Named turns come first, each shown by rows before and after it. Which turns, in which order, take the first row of each pair that follows to the second? Write the first one first, as in the answered first pair.
Roret (before -> after):
[ -9  16  18   2 -24 -17  -1  10  -4  17  18   3  -7  18]  ->  [  2  21  21   3 -17 -15  -1  10  -5  20  11   4   0  19]
[ 17  16   6 -22   0   7   7  -8   7  14  13   8 -23   8]  ->  [ 23  15   6 -24   1  12   4  -8   6  17   8   8 -19   7]
[-16  38  14   1  13  22 -11   0   6  39  15  21  14  14]  ->  [ -8  27   8   3  12  33 -17  -3  -1  40   3  21  17  13]
[  1  10  24  22  31 -21   2  -1  10 -27 -15  -4   5   7]  ->  [ 11   5  22  23  34 -10  -4  -2   4 -24 -26  -4   9   4]
Gaf (before -> after):
[-50  -1 -22   9 -18  17   1  -2  -8  19  57  18  -7  -8]  ->  [ 17  37  -5 -11  27   3  30   6  15  53  28  21  15  12]
[ -1  -5   1   0  -8  -5   2  -7   2 -22  -6  -2  -5  13]  ->  [  3   1   3  -2  -5  -8   5  -4   7 -18  -8  -3  -4  16]
[  0 -15  -4   4 -26   9 -30  -7 -45 -26 -22   6 -15 -20]  ->  [-21  32  20 -16 -18 -35   2  -1  -5 -18  22   9 -34  -3]
[ 50 -22  -2  -1 -18  47  -3   9   8  31 -53   8  35  23]  ->  [-55 -40  -9  13 -69  31 -21   4   6  -9  19   6  -3  10]
buded (before -> after):
[10 17  8 -2 17  2  1 -1 11 23  3  8 14  9]  ->  [ 2 13  0 -6 12 -4 11  3 20 23 14  4  1 11]
[-14  12  10   1  -1   4   5   1  11   3  16   4   7  11]  ->  [-13  14  15   3   1  -4   6  -2  10  -4  13   2  10  10]
[-35 -44  -8  21 -12 -29  11 -26  -8 -73  31 -16 -39 -15]  ->  [  2 -27  21  44  22   2 -23 -43 -48 -62 -23  -2  26 -25]
lor (before -> after):
[-19 -11  -5  -6 -10 -18  40 -24   4   3  -8 -18 -24 -21]  ->  [-27   6  21  12   2   3  10 -35 -25  17 -18  -2  13 -27]
[ -8 -38 -54 -11 -12  60  44  17  12  15  16  -8 -50  35]  ->  [-71  -5   8  24   3   2   4 -17 -37 -79  26   2  -1  -1]
[-12  31  33   1   6 -36   5  13  14 -20  49   2  -5  17]  ->  [ 10  35  33   7  13  15 -11  13   6  41  30  14  14  27]
[ 32 -13 -31   4 -11  40   5  27  11  58 -10  11 -18  22]  ->  [-24  -3  -2  10 -13 -57   6   8  -2 -63  16  -3 -24  -7]
Pairs:
Each pair is two turns apart.
[ 19  -1 -23  -9   5 -11   3   6   8 -13 -15  -5  -1   0]  ->  [ -4   0 -12   5  -1   7 -23  -3 -15  -8 -13   4  16  -7] | Gaf then lor
[ 27 -25   7  -1  13  17 -16  -1 -11  -1 -43 -11 -38  37]  ->  [-31 -14  25  15  -3  21 -41 -10 -27  -4 -10  -2 -33  29] | Gaf then lor
[-31 -11   9  21 -20  23 -23  -3 -26 -15  13 -10  12 -19]  ->  [-10 -22 -11  -3 -23 -13  16  10   6 -34  19 -28 -22 -12] | lor then buded
[ 14   7  22  -3  12 -13   8 -14 -10 -16 -17   3   9  -7]  ->  [ 15 -11   9   1   3   4   1 -14 -19 -16 -26   1   5 -13] | Roret then Roret
[  0  12  29  -2  21  47  -1  -5 -34  14   5  11  16  -5]  ->  [ -8  -9  -6 -19  -3  37  29  11   1  13  34  -2 -35   4] | Gaf then lor
[ -6 -15 -13 -14 -12 -14  11  18  18 -19   2 -11 -35  -4]  ->  [ -6  -7  10   1   3 -24  -7   6  -5 -44 -16  -9  -9 -16] | buded then Gaf
[-30  14  20  29   0  27 -19 -13 -31   4 -20  19  38 -11]  ->  [ 14 -10 -20  -8   2 -34  47   9  21 -38 -21 -13 -19   0] | lor then buded
[ -2  -7   7  13   5  -2 -20  -1 -28 -25 -32   4  20 -18]  ->  [ 2  7 -2  1  1 33 -9 12 -4 46 -9 13  5  7] | Gaf then lor
[ 16 -30 -24  -6  20  34   7   4 -24 -28 -12 -19  20  24]  ->  [-24 -14 -13 -10  11  -5  21   5  -7 -51  31 -21   3  24] | lor then Gaf
[ 19  10  -4  17  -4 -11  22  14  -9   5 -10  -2  10  -3]  ->  [  5   8  -3  20 -11 -21  22  14 -10 -10  -2  -4   3  -6] | buded then lor
[ -5 -12   9  19   7  13 -28   9 -23  -3 -22  10  19  -8]  ->  [-29 -25 -13  10 -17  -3 -10  19  -1 -12  11   0 -18  -3] | buded then lor
[ 32  15  10  -6  34 -34  19   6  19 -34 -17   4 -16 -11]  ->  [-21  -6  -1   5   6 -31   1   5   8 -58   8  -1 -32 -24] | Gaf then Gaf
[ 23 -17 -11   3  25 -10  -9  10  -9 -12 -12  20 -10 -17]  ->  [ 12   3  -2  -4  25 -29   3  15   6 -10   7  22 -18 -12] | Gaf then Gaf
[-22   6  -1 -11 -29 -15  26   9  14  10  29   6 -15  16]  ->  [ 35  -2  -3  -5  -8  17  12   6  -9  26 -30   8  20  13] | Roret then Gaf
[  2  10  -8 -18   8 -35  33  12  29 -23  17 -12 -16   7]  ->  [ -8 -17  -3  16   4   7 -20  -7 -28 -43 -21  -8  22 -19] | buded then Gaf
[-17   0  11  14 -10  -5  -9   8 -14 -31  -5  -3   9 -27]  ->  [15 23 15  0  7 15  6 17  8 30 -9  7 13 -2] | Gaf then lor
[ 36   8  17   8  19  16  -8  -1 -16   4 -34  -7  44  -6]  ->  [-32  -7  -1   0 -19 -28  12   4   9 -46  30 -19 -13  -8] | buded then lor
[-21  14  31  17 -18   2 -16   7 -16 -46  31  -1  33 -36]  ->  [ -8  -6  -9   0 -39  52  -2  28  14  29  44   0  -3 -12] | lor then Gaf
[ -7 -22  -9 -13 -32   8   5   2  -2  -3  -9   2 -18  -3]  ->  [ -6  -8   5 -12 -21 -19  13  -1  -3 -29 -11  -1 -10  -7] | buded then Roret
[ 29  -8   1   5  20   1  10   5   9   6 -15  -4   0   6]  ->  [ 20 -10  -7  -2  11  -8  18   9  18   3  -4  -7 -14   9] | buded then buded
[ -7   2  25  10 -19 -23 -12 -16 -36 -30  22   4   3 -25]  ->  [ -8  -7  -2   2 -38  22  -7  -1 -16  32  38  11 -21  -6] | lor then Gaf
[ 31 -28  -9 -16  -9 -33  35   5  19 -38 -14 -30 -24   4]  ->  [ 55 -27 -16 -15  -4  19  26  10  18  23 -31 -19 -12  17] | lor then lor
[ 20   8  16   2   4 -18  21  12  -3  -8 -13 -15   4   3]  ->  [-14 -14   3  16 -22  13  -7   8 -20   0  -6  -9  -1  -3] | buded then Gaf
[-24 -25 -11  14 -30  24 -16  -2 -23  -6   4  -5  -7  -8]  ->  [-14 -21  -8  15 -25  39 -22  -2 -23  14  -3  -1   1  -4] | buded then lor
[-11  22   9  39   8  16 -41 -20 -33  -5 -18  15  33 -13]  ->  [-18  45  -3   8  -1  11   0  -1  20  52  32  16 -10  19] | buded then Gaf
[  0  16  16   2  15 -20 -14 -14 -18 -14   2   5  10   1]  ->  [-14  10   6   4  -1  11 -22 -13 -18  18  16  11   2   9] | buded then Gaf
[ 50  -7 -17 -19 -10  -8  31   1  19  -8 -16  -8 -12  14]  ->  [ 54 -14 -19 -13  -9   0  22  -1   9 -15 -28  -8  -3   7] | buded then Roret
[16  8  5  1 10 20  1  3  2 27 -6  9 12  4]  ->  [  5 -15 -11   2  -6  31  -6   4  -3  17  -4   5  -1  -3] | Roret then Roret
[ 30   3  12 -35  26 -53  37  17  18 -51   6 -10   1   3]  ->  [ 33 -49 -18 -21   7 -11   6  13 -16 -67 -27 -17   7 -14] | Gaf then Roret
[ -5   9 -12 -17  -2 -23  17   7  23   4  23  -5 -29   6]  ->  [ 31  22  10  -5  26  -2  -2   0  -2  23 -17   4  17   7] | buded then lor
[-13  17   0 -12   2  -5   7   4  16  10  18   4  -3  14]  ->  [ 14   1  -2  -3  13   6  -7   0  -9  -6 -25   1  23   3] | buded then Gaf
[ 34  24  25  -9  45  12 -15  15 -17  -7 -56  15  44   4]  ->  [ 41 -36 -35 -28   8  -2  19  32   8 -41 -47 -11 -20   3] | Roret then lor
[ 14  -6 -13 -14  -2   2  23  12  11  16  11  -1 -27  11]  ->  [ 11 -19 -22  -9  -7  11  13  13   4   7   7  -3 -26   3] | Gaf then Roret
[-17 -22   5 -18 -10  27  -4  -4  16   9  20   9 -35   7]  ->  [ 26  -6  26 -24  24 -10  14  -7  14 -25 -16   0 -10   5] | buded then Gaf
[-26   6  17   8   3  -3 -14  -9 -19 -17   4   5  12  -2]  ->  [-32  -2   3   4 -12   9  -9  -4  -6   4  19   6  -5   6] | buded then buded
[ 29 -24   3  -5  -7  27  -6   1  11  34  -3   9  17  -4]  ->  [  4 -40  -9  -4 -25  23  -6   2  16  19  17   3  -7  -9] | Roret then Roret
[ 27  14  24  15  24  16   3 -17  -7  28 -13  -5  29  -5]  ->  [  9 -29  -7  24  -7  38 -11 -14 -17  14 -14 -12   9 -14] | Roret then Roret
[  5   0  17  46  13  -3  -6   9 -21  21   6 -18  17  -9]  ->  [  8 -11  -4  30  -1   1  14  20   0  38  19 -25 -12   3] | Gaf then lor
[ 21  21   3  -9  10  -5  10   1  24  33  10 -10   2   9]  ->  [  2 -26 -23   9 -17  23 -19  -2  -6  12   0 -14  -4  -9] | Gaf then Roret
[  5   5  -8  -4  -2  25 -17  18  -5  40  -1   1   0  -4]  ->  [-13  -4 -14  -6 -13  18 -15  20  -3  32  12  -3 -15  -5] | Roret then Roret
[-35 -33 -23  22 -32  16   5  -4  18  -4 -23  -4  -5  -8]  ->  [-57 -17  -6  28 -31  -2   3  -9  14 -15  -9  -2  -1 -10] | lor then Roret
[ 12 -22 -27 -15   3 -28  20   1  14 -24  -3 -14 -30  -1]  ->  [ 37  -7  -7  -1  25  -6  -2 -10 -12 -10 -38  -6  12  -3] | buded then lor
[  1   2 -12 -21  -5   7  12  13  16  21  19   3 -32  17]  ->  [ 13  16  -3 -23   7   5  16  11  15  28  10   6 -20  20] | Roret then Roret
[-40 -10 -15 -11 -39  34   1  13   8   7  27  -4 -11  14]  ->  [ 17 -15 -18 -11 -14  55   3  16  -1  27 -21  -4  12  17] | Gaf then Gaf
[ 46  -9 -38 -16  15  47   6 -10  11  24 -30 -17 -18   0]  ->  [ 19 -24 -51 -20  -4  16  19  -5  22 -10  -3 -27 -49  -4] | buded then Gaf
[-34 -33 -10   5 -22  -9  -1  -2  11 -31  16   0 -33  -8]  ->  [ 42   9  16 -13  28 -20  26   1  28  -2 -23   5  -1   9] | Roret then Gaf
[-38   5  -2  -6  -8   9   6   3  14   5  15  -2 -33   6]  ->  [-43  24  19   2   3  12  -6  -3   0  12  10   8  -7   4] | lor then Roret
[ 23   1   1  -2   3   4   4  -3 -10  -3 -22  -3   6  -2]  ->  [ 12 -10  -6   0  -4  -2   4  -3  -9 -18 -18  -8  -1  -7] | Roret then lor
[-26  -4   2  -3   8 -22  -5  -2  -1 -24  -1  12   3 -14]  ->  [  4   0  -5  -6  13  16  -5   3   8  30 -14  18   8   1] | Roret then lor
[-45  -1  54  19   3  -8 -37 -29 -46 -49  24   3  45  -5]  ->  [-74 -24  13   4 -39  29 -24 -10 -13  10  70   4  -9  18] | buded then buded
[  0 -43 -24  -4  -8  37 -10  31  16  21 -17 -20  -8  14]  ->  [ 11 -28   4  -1  18 -18  -3  18   3 -45 -40 -26  17  -3] | buded then buded
[ 12   9  31 -34  23   1   5   1  36   1   5 -18  31   6]  ->  [ -1 -30  10 -16  -2  44 -25  -2   9   2  -8 -17  31  -5] | buded then Gaf
[  9 -52 -23   8 -13 -15   2  -5  -5 -16   0  -6   7  -8]  ->  [-17 -24  -6   4 -12 -43  11  -7   8 -17  29  -2   1  -1] | buded then Gaf
[ -2  33   6 -24  30  13  -1  22   4  24  17   5  -1  -5]  ->  [  2  35  15 -24  39  -9   3  16  -3  -6   9   0   9 -12] | lor then buded
[  9  17  20   3  -5  25 -15   5   3  44   7   7  16  23]  ->  [ 21  16  31  -4  12 -34   2   0  -1 -28  -7  -8  20   9] | lor then buded
[-43  21   9  14 -11 -24   0  -3   7  -4  21   8  -1  10]  ->  [-24  36  23  19   4  -8  -6  -5  -1  15   5  16  20  12] | Roret then buded
[ 27 -26 -33   6 -21  37  -9  -1  -7  19 -31   0  -7  -9]  ->  [ -1 -13 -32 -10 -29 -14  24   4  26 -12  10 -10 -40  -4] | buded then Roret
[  4 -48 -19  10 -24  41 -31   5 -15  16  -2   2   2  -6]  ->  [-21  21  21 -13  -5 -21   7   8  28  27  52  10 -10  16] | Gaf then Roret
[  0 -47 -38 -25 -55 -53  30 -13 -20   4   1 -28 -18  -1]  ->  [ 48 -11  -3 -24  -8 -66  34 -20 -30   8 -39 -22  28  -2] | Gaf then buded
[ 63  36  21   2  77 -12  -1   3  -5  36 -27  -7  41   0]  ->  [ 16 -75 -72   9  -7  38 -15  17 -11  12  -4 -32 -34 -17] | Gaf then lor
[  4  20   3   1  -7 -23  14   0  10  -5  22   9   4  -5]  ->  [ 11  10  -1  13  -6  13 -10  -5 -14  12   1  13  22  -9] | lor then Gaf
[ 12  20  15 -11  14 -21   1   4   7 -11 -13  -4  12   3]  ->  [ 21 -14 -14  -8  -2  10  -5   8  -1  -2 -26  -7   1  -2] | Gaf then lor
[ 22   3  13 -13  20   3 -14  -6  -8   3   0  25  27 -14]  ->  [ 12   2  15 -15  19 -21  -8  -9  -5 -22   8  21  21 -18] | lor then lor
[-24 -13   7  15 -10  -4 -20   0 -22 -37   8  -1   7 -14]  ->  [  7  28  28  -4  20 -32  11   6   5 -16   6   2  13   5] | Roret then Gaf
[  7 -19 -21  -3   5  -7   4   6   2 -21 -21  -9  -8  -2]  ->  [ -7   0 -10 -10   7 -25   9   6  12 -22   1  -8 -11   3] | Gaf then Roret
[-19  21  10  -1  -2  -2   0 -22 -15  17   4  -7  14  -8]  ->  [ -2  11  -3 -13  -2 -23  25 -14   3   2   3 -17  -5  -5] | lor then buded
[-30 -25 -18  -8 -28  -8   8  12 -13  -8  35 -23 -31 -15]  ->  [ -4  36  42  -4  24 -34   8   1 -22  -2  14  -7  24 -11] | Gaf then lor
[  9  27  20  10  34 -30  -5 -25  17 -15  -9  13  37   1]  ->  [ 37 -30 -36   2   7  19   0  -8  28  17 -26   1   1   6] | Gaf then lor
[-49 -13   5  27 -37  38 -16  25 -11  -3 -22   7 -26 -12]  ->  [-24  52  49   4   7 -27  21  25  19  -7 -15   8 -11   3] | Gaf then buded
[ 41 -30 -49  13  20  -3  10  -1   5  -9 -19 -40 -15   5]  ->  [  4 -16 -18  37  20 -17 -21 -17 -26 -46 -15 -31  14 -14] | lor then Roret
[ 10  29  11 -10 -13  -3 -34  35 -15   9 -10 -46   8   1]  ->  [  1  26   3 -16 -23 -14 -23  42  -2   3   3 -51 -12   4] | buded then buded
[-18  16   5  -4  -6  37 -20  13 -21  39  -1   2   9  23]  ->  [ -1  16  13 -12  12 -36   8  10 -18 -47 -16 -18   7   8] | lor then buded
[ 12  26  20 -13 -11   6   9 -13  19  40  12  10  -7  11]  ->  [  4 -12   3   3 -28  40 -21 -17  -9  29  -8   9  -2  -4] | Roret then Gaf
[ -8  -8  -1  19   5  -5 -14 -13  -6  -5   5  -1   7  -1]  ->  [ 11   1   4  17  14  -6  -8 -11  -3   4  -4  -1  14   4] | Gaf then Gaf
[-56  35  38  20   1  -9 -15  -4 -17  -7  36   3  19   1]  ->  [  3  -7 -17   5 -11  56   1  16   3  64   7  -3  -5  20] | lor then Gaf
[ 45 -29 -25  -3  28   2  -6 -12  -6 -27 -64  -2   5   8]  ->  [ 25 -50 -44   0   6  23 -15  -8  -5 -17 -50  -3 -16   6] | Roret then buded
[ 17   4   3  12   7  25 -19  -1 -16  24 -20   7  19   3]  ->  [ 15  -5 -15 -10  -1 -26  21  12  18 -15   1 -12 -22   6] | lor then Roret
[ 17  56  34 -39  29 -48  44  12  57  45  31   6 -18  15]  ->  [ 77  26  20 -23  45  19  12   5  21  73 -43   9  22   6] | Roret then Roret
[ -9  -4  28  -2  -6 -79  10 -13   4 -60  20 -16  -8 -26]  ->  [ 36 -31 -18 -26 -16 -46  43  12  42  -2  17 -26 -48  -3] | lor then lor
[ -8 -10  -2  -6 -22 -19  26  27  21  -2  26   3 -38 -17]  ->  [ 50 -13   1  -2   6   6  17  24   2  14 -32   6  -3 -19] | Roret then Gaf
[  9   1   6   8   9  50 -22  -4 -11  45  -8  14  19   8]  ->  [-44   7  10  11 -12  29 -24  -5  -3  25  36  15  -5   7] | Gaf then Roret
[ 59  14  34  34  19   4  -4 -18 -39 -34 -54  15  45   0]  ->  [ 74 -46 -34  14 -16  20  26   5  -5 -30 -51  -7 -17   7] | Roret then lor
[-24 -27 -19  -2 -27   7 -12  -5  -8 -11   4  -1 -15  -5]  ->  [ 35 -12 -14 -10   3  10   6  -2   0  16 -33  -2   6   4] | Gaf then Gaf
[ 55 -32 -37 -21  -3 -16  28   9  12 -22 -22 -13 -23   6]  ->  [ 25 -44 -43 -16 -18 -17  18   7   9 -37  -5 -14 -36   0] | Roret then Gaf
[  2 -41 -17   8 -31  32   1  -7   3  18 -24   8  -8  -4]  ->  [ -9 -28   3  23 -25  32 -17 -15 -16  14 -23  13  12 -13] | lor then lor
[  0  -5 -21   2 -26  63  -6   2  10  64  -9  -9  -2  29]  ->  [-21   5 -18  -7 -34  39   9   5  29  58  22 -10 -21  35] | Roret then Gaf
[  3  45  45 -27  12  -9  -1  -9  22  41  18  30  10  21]  ->  [ -7  48  51 -24  11 -29  -2 -11  17  16  21  29  12  16] | lor then lor
[-33  47  14   0 -10 -14   5 -23  17  32  56  18  -3   8]  ->  [  3  61  36   5  19 -24  -2 -33  -2  14  17  19  32   0] | buded then Roret
[ -5 -53 -38   8 -20   7  17  -9  -6   3 -16 -13 -31 -19]  ->  [-44  18  33  23   9 -12 -11 -29 -25  10   4  13  20 -19] | Gaf then lor
[-25 -16   0   6   3  75 -15   7   3  21  16  -9  -3  22]  ->  [-47  -3  20  16   6  55 -28  -3 -15 -10  20  -7  13  10] | lor then lor
[  1 -18 -11  -8 -13  -5  21  -2  -2 -16   1 -12 -19  -6]  ->  [-16  -4  10   8  -7  11  -8 -13 -26 -12  -4   0   7 -13] | lor then Roret
[-49  27  20  34  11 -25 -10  -9  -4 -12  19  -8   6  19]  ->  [-13  -2 -16  27   2  40 -10   3   1  52  -3  -6  -4  34] | lor then Gaf
[-11 -18 -12   1 -18  50 -16  -7 -48  -6  -8   8   4 -37]  ->  [  4 -27 -23 -17 -17   2  17   0 -26 -53  -7 -12 -20 -38] | lor then buded
[ 33 -12  12  10  16 -23  -6   0 -21 -49 -27 -22   6 -20]  ->  [ 28  -5  10  15  11  45 -29   4 -24  37 -21  -4  15  -5] | Gaf then lor
[ 39  40  13  -8  52 -30   6   0  13  10 -51   8  24   6]  ->  [ 47  25 -10 -15  41   2   9   8  24  50 -48   9   6  17] | lor then buded
[-26 -28 -18  -7 -19  -4  10   1  -3 -23  21  -6 -13  -8]  ->  [-18  12  12 -18   5 -32  24  -2   7 -15  31   0   0   0] | Roret then Roret
[-24 -18 -32   5   9   1 -31 -19  24  -1  18  13   1   1]  ->  [  3   6 -12  -6  33 -28 -11 -20  37  -8   7  11  11   6] | buded then Gaf
[ 62   1 -52 -24 -25  15   4  14  37  49   6 -12 -18   4]  ->  [ 49  28 -11   4  -8  42 -44  -6  -5  64  -9   9  39  -6] | lor then lor
[-68  -6  -4  15 -16  31 -18   0 -23  16  35   3  -8   9]  ->  [-61   4  -5  -2 -12   9  13   9   8  22  53  -3 -26  22] | lor then Roret
[-33   9  26   4   6   1   8   3  -3  10  38  14  22  34]  ->  [ 10 -17   8   7  14  36  -1   4 -19  22  -8   9  39  31] | Gaf then Roret
[ 16 -22  -5   8 -14   9  -7   7 -29 -27 -68 -12  20 -14]  ->  [-28   6   8  12 -28  46 -22  10 -20  46 -22  11  18   3] | Gaf then lor
[ 30 -35 -26  -4   2  25  -1  14  16  35 -21  -7  -3  13]  ->  [  0 -41 -36 -10 -18  10   4  18  27  18  10 -11 -27  12] | Roret then Roret
[  4  38  18 -11  39 -44 -14 -14   1 -19 -19  26  50 -22]  ->  [-12 -48 -57   0 -19  37 -38  -2 -11   4 -20  16   5 -29] | lor then Gaf
[  2  -9 -14 -14  -8  18   9  12  14  36   9   3 -17   4]  ->  [-30  -7   5  -2  -8 -21  -2   0  -1 -26  16  -1  -9 -14] | Gaf then lor
[ 26  -2   9  11  13   3  10   5   7  28 -10   4  25  10]  ->  [-16   2  17  16   2 -34  11   1   8 -15  21  -2  14   1] | buded then lor
[  6  40  10  -8  20 -12   3 -15  -1  11   8   1   3 -10]  ->  [ 26  -5 -28 -14   3   2   9  -7   4  -3  -6 -16 -23 -15] | Gaf then lor
